Look-ups in named tables: a row name and a column name give one cell, copied from the table.

bov:
         dadida  zatasel  vuze   ziz   kap  kalomuz   did
gok        8281     5387  7018  5073  4482     3861  3803
nobi       1895     3026  8741  2202  8224     7802  3864
naz        2054     6218  3826  3862  7875     7339  4239
sutubam    7437     6865  5301  5806  6888     4219  4678
sud        2348     5961  8339  2468  8260     4749  3799
rut        8184     6250  7769  7708  7114     7969  2823
mubaru     4090     7679  6140  3200  8712     7395  5399
fenuman    4583     7583  3978  4494  8903     8491  6169
fozal      2903     7220  3619  3866  8735     5812  6183
dopugi     2365     5601  8781  2531  8854     6122  3671
sab        7506     2479  2231  8626  7182     5803  4578
kosog      7064     2786  7580  8083  4410     4486  2602

mubaru, vuze -> 6140
rut, vuze -> 7769
sutubam, vuze -> 5301
sud, vuze -> 8339
sud, did -> 3799
sab, dadida -> 7506
kosog, did -> 2602
fenuman, zatasel -> 7583
nobi, vuze -> 8741
fenuman, vuze -> 3978
kosog, kalomuz -> 4486
gok, kalomuz -> 3861
sab, vuze -> 2231
fenuman, dadida -> 4583
nobi, zatasel -> 3026
naz, ziz -> 3862
mubaru, kalomuz -> 7395
Row with the largest kalomuz: fenuman

birom.csv
,nimi,kapibi,lapori,bura
geg,0.370,-0.231,-0.099,0.277
torer,0.410,-0.436,0.482,-0.007
kadalis,0.976,0.902,0.858,0.614
kup,0.967,-0.380,0.237,-0.471
rugeg,0.958,0.147,0.429,0.035
mar,0.315,0.281,0.121,-0.399
guta,0.178,0.521,0.116,-0.207
vakedid,-0.571,0.070,-0.253,0.127
subu,0.009,-0.595,0.097,0.096
fozot,-0.077,-0.683,-0.351,0.287
vof,0.430,0.414,0.183,-0.160
laked,0.938,-0.326,0.569,-0.657
gasila,0.883,-0.510,0.351,-0.090

fozot, bura -> 0.287
kup, kapibi -> -0.380
geg, kapibi -> -0.231
subu, bura -> 0.096
laked, lapori -> 0.569
kadalis, lapori -> 0.858
laked, kapibi -> -0.326
vakedid, nimi -> -0.571
guta, kapibi -> 0.521
guta, lapori -> 0.116
subu, lapori -> 0.097
mar, bura -> -0.399
laked, bura -> -0.657
fozot, kapibi -> -0.683
gasila, lapori -> 0.351
torer, lapori -> 0.482
torer, bura -> -0.007
kup, bura -> -0.471

vosoguv =
,dape,sab,batotu,nug
sav,247,77,21,227
fika,233,14,32,250
pav,247,18,6,244
sabife,140,87,161,174

What is the sab of fika in vosoguv?
14
What is the nug of fika in vosoguv?
250
What is the sab of pav in vosoguv?
18
What is the sab of sav in vosoguv?
77
What is the dape of fika in vosoguv?
233
What is the nug of pav in vosoguv?
244
What is the nug of sabife in vosoguv?
174
What is the dape of sav in vosoguv?
247
What is the batotu of fika in vosoguv?
32
What is the nug of sav in vosoguv?
227
What is the batotu of sav in vosoguv?
21
What is the batotu of pav in vosoguv?
6
What is the sab of sabife in vosoguv?
87

sulatib =
columns: dup, fov, rop, mivos, gop, rap
kof: [-44, 51, 20, -25, 62, -32]
bis: [86, -5, -37, 83, -48, 33]
rodela: [5, -21, 11, 49, -1, 32]
koveke: [-40, -9, 60, -36, 65, 31]
deri: [29, -53, 20, 64, -17, 69]
kog: [-27, -44, 46, -4, 36, 55]
rari: [-20, 23, 40, -64, 50, 12]
luvi: [7, 76, -12, 4, 12, -52]
ved: [34, -47, 24, 17, -3, 68]

rop of ved: 24
rap of rari: 12
dup of koveke: -40
mivos of bis: 83
rap of rodela: 32
dup of rari: -20

dobide:
        sedipit  bolopaf  vebof
kub        7128     4411   3150
ranapi     7436     6021   1332
mibo       3792     4393   1519
datag      1670     2100   7531
luva       7336     5581   1252
kal        1830     2818   7865

vebof of kal: 7865
vebof of ranapi: 1332
bolopaf of mibo: 4393
vebof of luva: 1252
sedipit of datag: 1670
sedipit of mibo: 3792
bolopaf of luva: 5581
sedipit of ranapi: 7436
sedipit of kal: 1830
vebof of mibo: 1519
vebof of datag: 7531
bolopaf of datag: 2100
sedipit of luva: 7336
vebof of kub: 3150

Table fom
,zagenem,dud,deper,sogo,taredav,zulifus
sisa,7.1,7.2,6.1,5.5,8.6,5.5
gozas,6.0,8.2,4.4,5.5,4.0,5.4
korepam,1.8,5.9,5.5,8.3,6.9,4.6
disozev,6.5,4.9,9.1,9.0,7.0,9.4
gosa,2.7,3.4,8.1,7.1,8.5,9.0

zagenem of disozev: 6.5
taredav of gosa: 8.5
dud of sisa: 7.2
zulifus of disozev: 9.4
sogo of disozev: 9.0
sogo of sisa: 5.5
deper of gosa: 8.1
zagenem of korepam: 1.8
dud of korepam: 5.9
sogo of gosa: 7.1
Row with the largest taredav: sisa

vafeno.tsv
	kevi	pulil	vodo	kubin	bivam	sot
figeron	5.2	6.3	4.3	5.6	5.8	5.8
vozupiv	4.4	6.3	7.7	5.2	3.8	3.7
sopake	6.1	4.8	6.4	5.3	5.3	5.5
fisen	5.2	3.0	5.6	5.3	5.6	5.0
zutudev	6.3	5.5	4.0	5.6	6.4	6.7
madi	4.9	2.1	3.9	5.5	6.4	5.4
leb	4.6	8.8	6.5	5.4	4.2	4.6
kod	6.9	6.1	6.6	5.3	5.3	6.0
domaga	7.5	7.5	7.2	5.3	5.0	6.3
ful	6.0	6.0	7.0	5.3	4.8	5.2
bebafu	5.2	8.8	4.8	5.6	5.1	5.7
fifezer	3.8	4.2	3.5	5.6	5.9	4.9

What is the pulil of domaga in vafeno? 7.5
What is the vodo of ful in vafeno? 7.0
What is the kubin of vozupiv in vafeno? 5.2
What is the bivam of ful in vafeno? 4.8
What is the bivam of figeron in vafeno? 5.8
What is the vodo of fifezer in vafeno? 3.5
What is the pulil of vozupiv in vafeno? 6.3
What is the vodo of madi in vafeno? 3.9
What is the sot of bebafu in vafeno? 5.7
What is the kubin of figeron in vafeno? 5.6
What is the sot of fifezer in vafeno? 4.9
What is the kevi of vozupiv in vafeno? 4.4
What is the kevi of kod in vafeno? 6.9

kipuv:
,ribo,susepu,kani,zifozo,sele
met,14482,96723,98025,89349,98277
lutu,97473,96871,12335,98650,96574
gak,94400,76867,6957,95478,11304
ligiso,74815,97479,98687,96938,9160
mem,97740,61869,11082,10352,12856
muki,10720,13039,94052,52526,85511

What is the susepu of gak in kipuv? 76867
What is the kani of gak in kipuv? 6957
What is the sele of ligiso in kipuv? 9160
What is the zifozo of lutu in kipuv? 98650
What is the susepu of muki in kipuv? 13039
What is the kani of lutu in kipuv? 12335
What is the zifozo of gak in kipuv? 95478
What is the zifozo of ligiso in kipuv? 96938
What is the ribo of mem in kipuv? 97740
What is the zifozo of met in kipuv? 89349
What is the sele of mem in kipuv? 12856
What is the zifozo of muki in kipuv? 52526
What is the kani of mem in kipuv? 11082
What is the sele of gak in kipuv? 11304
What is the kani of muki in kipuv? 94052
What is the kani of met in kipuv? 98025
What is the kani of ligiso in kipuv? 98687
What is the sele of met in kipuv? 98277
What is the ribo of ligiso in kipuv? 74815

